In the rows, 128 means zero.
Turns, then the turns between two rows, first turn first; the first pair answered:
turn B:
[106 122 143 187 116 104 166 127 134 162] -> [145 118 151 177 123 103 162 154 115 168]
[122  87 175 167  79 131 181 112  89 181] -> [160 145 175 130 100 138 177 147 100 213]
[ 99  67 125 108  92 145 151  87 126 105] -> [179  91 137  72 113 147 143 150 101 133]
[127 197  92  67 151 145 133 141 165 134] -> [ 62  95  93 132 115 133 141  82 146  76]
turn E:
[106 138  87  85 154 149 128 112 150 110] -> [101 136  91  87 147 149 129 107 151 107]
[128  91 103 138 141 136  98 113 120  55] -> [174 129  84 117 185 146 109 150 123 110]
[ 69 113 133 141  93 115 155  71 125 128] -> [ 97  77  95 165 141  89 120 114 107  98]
turn T:
[152  53 107 134 143 126 148  89  90 126] -> [134  61 114 112 124 136 150  66 102 111]
[163 165 126 133 153 139 143 155 138 153] -> [170 159 155 110 121 149 144 147 127 137]
[181 120 168 170 120 111 116 174  89 150] -> [123 144 188 101  60 146 122 106 124 101]
[ 67 169 103 141 129 126 112  99 159 114] -> [131 141 106 190 162  99 108 159 116 149]
turn S:
[128 121 153 117 104 120 121 124 129 101] -> [129 109 146 118 109 120 122 125 126  97]
[135 121 135 119 137 118 113 144 119 117] -> [133 119 127 111 142 123 115 141 121 117]
[109 104 158 125 130 119 110 127 138  41] -> [103 106 142 108 140 129 115 120 146  41]
[125 150 127  87 146 149 181  82 161 144] -> [132 179 171 113 115 131 172  96 156 158]
Pairs:
Each pair is two turns apart.
[153 161 147 119 115 117 141 132 122 178] -> [137  98 152 153  96 109 143 114  98 148] | B, B
[ 96 162 111 202 141 123 147 129 167 170] -> [173 143 129 186 150 120 139 183 123 178] | B, B
[ 96 146 162 173 101 128 130 113 151 146] -> [128 107 133 195 142 111 114 148 128 135] | S, E
[136 107  38 140 198 120 135 139 168 115] -> [202  51 113 126 140 120 134 164  97  91] | B, T
[121 107 167 137 100 120  95 148 132  96] -> [158 105 124 117 156 129 102 178 129 123] | S, E
[121 117 139  87 115 135 116 121 123  95] -> [ 97 141 102 114 153 126 115 120 152 117] | S, T
[148 151 111 124 139 106 103 172 137 116] -> [ 82 133 125 145  97 117 131 107 151 112] | E, B
[137  81 119  72 122 179 136 112 117  77] -> [147 134 120  46 132 187 136 124 136 104] | E, S
[104 113 133  94 114 156 108 130 119 113] -> [109 127 133  87 118 158 107 134 123 120] | B, B
[115 144 151 169 101 110 147 126 133 113] -> [127 129 152 157 100 108 134 135 123  89] | E, T
[138 120 147 146  88 119 137 132 122 132] -> [149 158 131 131 113 118 127 154 138 144] | E, B
[122 142  88 130 152 106  92 137 153 157] -> [115 162 130 143 114 105 101 128 150 175] | E, S
[179 137 149 135 140 142  87 160 105 131] -> [152 169 135 161 154 135  91 152 131 157] | B, T
[146 135 135 145 144 127 130 140 123 161] -> [104 131 131 158 131 125 128 109 139 143] | B, E
[163 109 118 115 155 118 114 165 108 121] -> [143 149 129  76 134 148 146 131 131 152] | S, E
[ 92  99 116 140 112 124 124 105 118  92] -> [121  86 119 159 124 114 123 131  98 106] | T, T
[113  88 168 168  86 125 148 102 106 131] -> [ 77  99 136 163 103 130 150  78 135 125] | T, S
[110 137 186 142  88 112  95 101  96 115] -> [ 74 112 136 146 117 116  95  77 115  94] | S, T
[148 127 179  97  92 145 160 121 103 142] -> [153  86 170 128  99 125 140 135  84 112] | S, E
[138 118 141 154 128 113 131 137 112 152] -> [127 105 151 131 105 124 131 117 109 125] | T, S
[131 152 133 129 132 142 149 132 122 161] -> [109 107 130 155 120 125 125 122 112 105] | E, E
[179 151 138 117 114 101 110 172 127 122] -> [146 139 137  82  90 119 112 133 139  84] | S, T
[ 58 127  78 118 125 155 161  71 173 155] -> [ 93  89  33 142 181 128 122 120 153 124] | E, E
[102 141 109 125 144 124 123 119 159 113] -> [152 116 111 126 163 123 130 152 127 133] | B, E
[123  79 107 172 144 105 123 150 117 118] -> [147 126  99 136 165 126 146 161 131 173] | E, S
[127 119 125 138 147 153 163 124 115 157] -> [141 113 140 132 136 153 160 132 103 152] | E, B
[153 111 117  70 135 156 141 142 103 128] -> [ 89 117 107  86 120 154 134 100 135 100] | B, E
[152 132  85  85 170 157 151 143 138 153] -> [127 137  89 124 167 150 167 128 145 182] | E, T
[136 136  47 113 210 139 144 133 112 187] -> [ 98 196 150 129 103 141 167  91 124 217] | E, S
[138 119 113 125 112 129 143 107 130 127] -> [147 115 110 136 121 124 142 118 125 135] | T, T
[148 115 149  80 106 115  98 143 147  91] -> [113 143 128  82 116 118 103 123 178 102] | E, B
[117 123 140 120 113 134 142 109 127 136] -> [130 104 128 139 132 126 140 123 115 140] | T, B
[156 111 189 131  90 115  79 136  75 104] -> [ 71 160 164 136  85 123  87  80 137 108] | B, B
[133 116 126 126 120 109 111 139 124  89] -> [142 158 131 101 123 120 120 144 139 119] | B, E
[104 139 132 155 114 108  94 135 137 105] -> [117 132 143 155 108 108  94 143 126 104] | T, T
[158 137 140 119 134 122 126 151 116 153] -> [122 123 150 105 100 128 118 118 124 106] | T, E
[102 102 134 135 116 119 152 110 128 115] -> [119  94 133 152 129 110 151 128 117 126] | T, T
[118 101 102 105 129 141 135 109 125 103] -> [125 130  85 129 160 131 137 129 137 142] | S, T
[ 76 110 134 185  69 106 102  87 128  80] -> [144  93  54 171 175 102  88 155 116  99] | S, E
[153 143 124 126 116 132  79 123 119  97] -> [167 155 115 114 132 140  89 132 121 119] | S, E
[102 105 125 167 146 122 126 123 134 119] -> [120  83 119 141 149 135 135 123 121 113] | T, S
[125 134 122 121 120 143 148 104 139 128] -> [121 120 130 146 113 127 128 110 131 104] | S, E
[152 116 149 133 117 139 170 114 107 182] -> [139 132 155 149 112 130 164 112 117 185] | B, S
[ 66 155  84 144 151 141 157  81 168 169] -> [166 102 192 113  71 144 157 123  77 148] | T, T
[135 117 113 144 157 111  89 145 113 131] -> [140 101 130 103 131 130  94 131 101 106] | T, S
[117 144 128 165 115 116 140 122 133 151] -> [123 130 118 174 128 107 127 133 127 137] | E, E
[ 91 103 140 100  96 169 172  65 135 143] -> [148  87 183 113  77 154 162 108  91 148] | S, B
[116 126 120 145 150 103 102 133 119  82] -> [137 141 112 118 165 111 103 148 120  94] | B, S
[109 149 111 133 138 116  97 136 124 128] -> [ 98 121 117 147 124 116 107 120 115 122] | E, B
[ 76 107  88 129 132 117 158  94 147 132] -> [146 127  93 136 164 104 153 157 124 179] | T, B
[112  75  63  99 174 152 115 134 124  70] -> [107 148 100  54 143 192 170 105 148 149] | E, E
[135 122 155 146 100 140 116 125 119 116] -> [159 147 138 119 127 148 114 146 126 132] | S, B
[151 111 132 115 115 146 140 123 142 141] -> [154 118 135 109 114 145 135 126 145 137] | E, B
[105 139 125 112 134 150 145  89 142 137] -> [146  85 124 128 148 139 136 120 102 123] | B, E
[152 101 127 166 130 113 107 157 104 100] -> [128 193 144 122 112 137 127 133 151 142] | B, E
[105 145 129  80 124 158 149  85 147 140] -> [139  61 116 117 145 136 128 116 100 102] | B, E
[105 180 129 116 118 125 120 126 170 146] -> [110 170 152 144 104 118 131 127 155 165] | T, E
[110 129  90  96 149 128 107 127 149  74] -> [131  99  91 112 157 119 104 143 127  73] | B, T
[161 113 123 133 141 120 129 153  96 139] -> [128 173 128 140 134 116 125 141 133 157] | B, S
[108 116 141 142 111 131 138 106 125 127] -> [152 133 124 127 147 124 119 152 120 135] | E, B
[139 146 136 158 159 105  83 185 125 110] -> [142 110 155 122 127 123  85 166 106  70] | T, S
[123 127 108 120 177 156 160 142 144 141] -> [105 109 108 133 166 156 167 126 142 133] | B, E
[158 140 105 158 163  84 100 147 135 130] -> [149 177 113 119 152 117 138 121 155 173] | S, E
[121 134 116 153 144 136 157 111 133 175] -> [137  98 147 145 109 139 157 108 103 149] | B, T
[139 145 137 145 140 145 149 137 132 176] -> [106 133 144 165 121 141 149 112 138 161] | E, T
[133 146 156 169  91 117 107 140 140 125] -> [154 153 143 166 115 116 105 161 138 138] | E, E
[110 171 142 115 115 155 159 114 135 184] -> [102  83 109 169 135 113 100 133 109  88] | E, E
[113 159 141  95 145 108 102 140 157  85] -> [116 169 143  89 146 113 107 139 158  97] | E, E
[104 160 116  86 139 127 126  92 158 102] -> [136  93 121 108 138 111 110 116 114  66] | E, B
[ 94 174 121 105 142 125 160 109 151 182] -> [111  64 103 161 157  99 143 125  98 134] | B, E
[157  70 154 217 127 117 112 129  97  88] -> [188  99  80 138 207 165 152 138 120 148] | S, E
[135 133 127 177 149  93 110 160 126 155] -> [144 152 179 135  96 117 132 142 117 166] | E, T
[ 76 169 106 162 147 120 111 124 168 138] -> [ 78 163 100 166 152 115 106 129 165 132] | E, E
[122 132  97  90 137 153 180 104 140 145] -> [110  83  85 120 139 131 149 109 127  88] | E, E
[ 93 121 101 183 121 105 173 102 139 190] -> [169  88 116 175 130  93 153 160  90 177] | E, B
[150 118 154 148 107 133 124 125 118 134] -> [120 139 146 149 106 136 127 103 144 136] | B, B
[135  99 127 157 125 114 136 126 103 118] -> [100 116 112 146 125 122 138 100 129 110] | T, T
[101 138 114 106 146 149 139 127 155 107] -> [130 119 107 140 171 130 133 159 134 121] | E, T
[134 135 175  96 105 158 148 122  98 118] -> [128 170 171  91 112 156 145 125 115 132] | S, B
[162 138 112 139 138  95  87 163 140 123] -> [161 171 118 105 133 122 121 143 154 165] | S, E
[132 129 130 133 128 140 103 141 123 120] -> [132 136 126 124 130 144 103 140 127 122] | T, E
[110 148 144 152 109 132 153 123 146 177] -> [ 99 110 139 184 107 115 133 122 135 141] | E, T
[120 159 128  84 144 145 132 137 118 123] -> [105 157 159 105 111 135 126 127 115 110] | E, S
[146  92 118 113 138 130 134 166 108 143] -> [116 125 129  86 114 151 154 132 133 157] | E, T
[176 166 148 107 136 151 121 162  97 126] -> [161 167 170 109 107 158 135 141  97 134] | S, E
[136 106 160 140 104 133 131 114 112  89] -> [152 148 169 113 103 139 127 128 122 105] | B, E
[141 137 122 126 136 148 160 117 118 193] -> [110 118 152 152  92 137 151  92 113 160] | S, E
[135 119 108  69 141 154 153 105 135 138] -> [129 165 109 104 153 136 148 121 154 174] | S, T
[ 67 159 122 157 135 113 129  98 162 149] -> [121 152 135 184 151  97 127 145 130 180] | T, B
[ 87 111 149 156  87 136 166 100 139 135] -> [159  93 166 143  95 132 156 150  97 139] | B, E
[170 120 110 118 122 115 141 144 108 133] -> [140 121 134 117  86 122 152 111 115 124] | E, E
[142 120 101 168 147 123 130 169 135 163] -> [144 136 150 140  96 143 154 148 128 179] | E, T
[129 123 123 143 118 122 106 138 114 107] -> [138 156 130 123 118 137 126 138 123 146] | E, E
[134 111 122  67 114 158 152 108 116  89] -> [139 154 148  65  97 155 146 117 125 108] | B, S
[129  99 152 142 122 120 138 102 123 147] -> [149  99 136 143 148 115 132 124 119 154] | E, E
[192 121 118  76 153 127  86 173 112  72] -> [145 165 174  48  77 161 133 107 135 105] | E, E
[149 107 102 108 157 122 114 157 122 118] -> [112 136 143  90 100 146 147 108 138 138] | E, E
[127  83  96 113 171 131 136 120 121 125] -> [ 99 120 113  88 143 146 145  91 145 128] | S, E
[105 109 134 162 106 122 139 112 124 108] -> [126 109  87 138 158 128 134 132 129 112] | E, S
[117 103 119 154 116 118 139 106 116 136] -> [156 106 116 125 132 126 140 132 104 146] | S, B
[131 157 143  67 108 143 126 115 147 123] -> [ 97 137  86 130 159 115 108 118 164 112] | E, T
[103 114 150 182 121 110 132 130 156 149] -> [125 123 136 177 144 110 131 152 155 165] | E, E
[144  72 122  82 126 130 109 129 105  92] -> [ 99 139 111  62 125 141 114 101 156 109] | T, S
[109  84 124 159 115 123  84 104 128  78] -> [154 124  76 115 184 139  92 143 143 128] | E, S
[101 112 107 100 114 153 155 144 133 177] -> [ 89  95 123 114  94 149 155 133 126 164] | T, E
[159  92 125 117 151 148 140 131 109 135] -> [106 133 133 107 124 157 146  91 147 133] | B, E
[150 152 131 100 127 126 107 152 125 116] -> [129 157 129  98 119 128 105 136 137 105] | S, T
[144 157 140  69 110 156 121  70 126 138] -> [189 139 115 132 167 126 117 126 101 182] | T, T
[137 146 128 141 165 143 136 134 121 145] -> [136 133 165 127 122 150 137 120 106 125] | T, E
[114 148 180 139  77 108 104 125 126 103] -> [ 86 145 139 176 112  93  99 122 145 106] | T, S
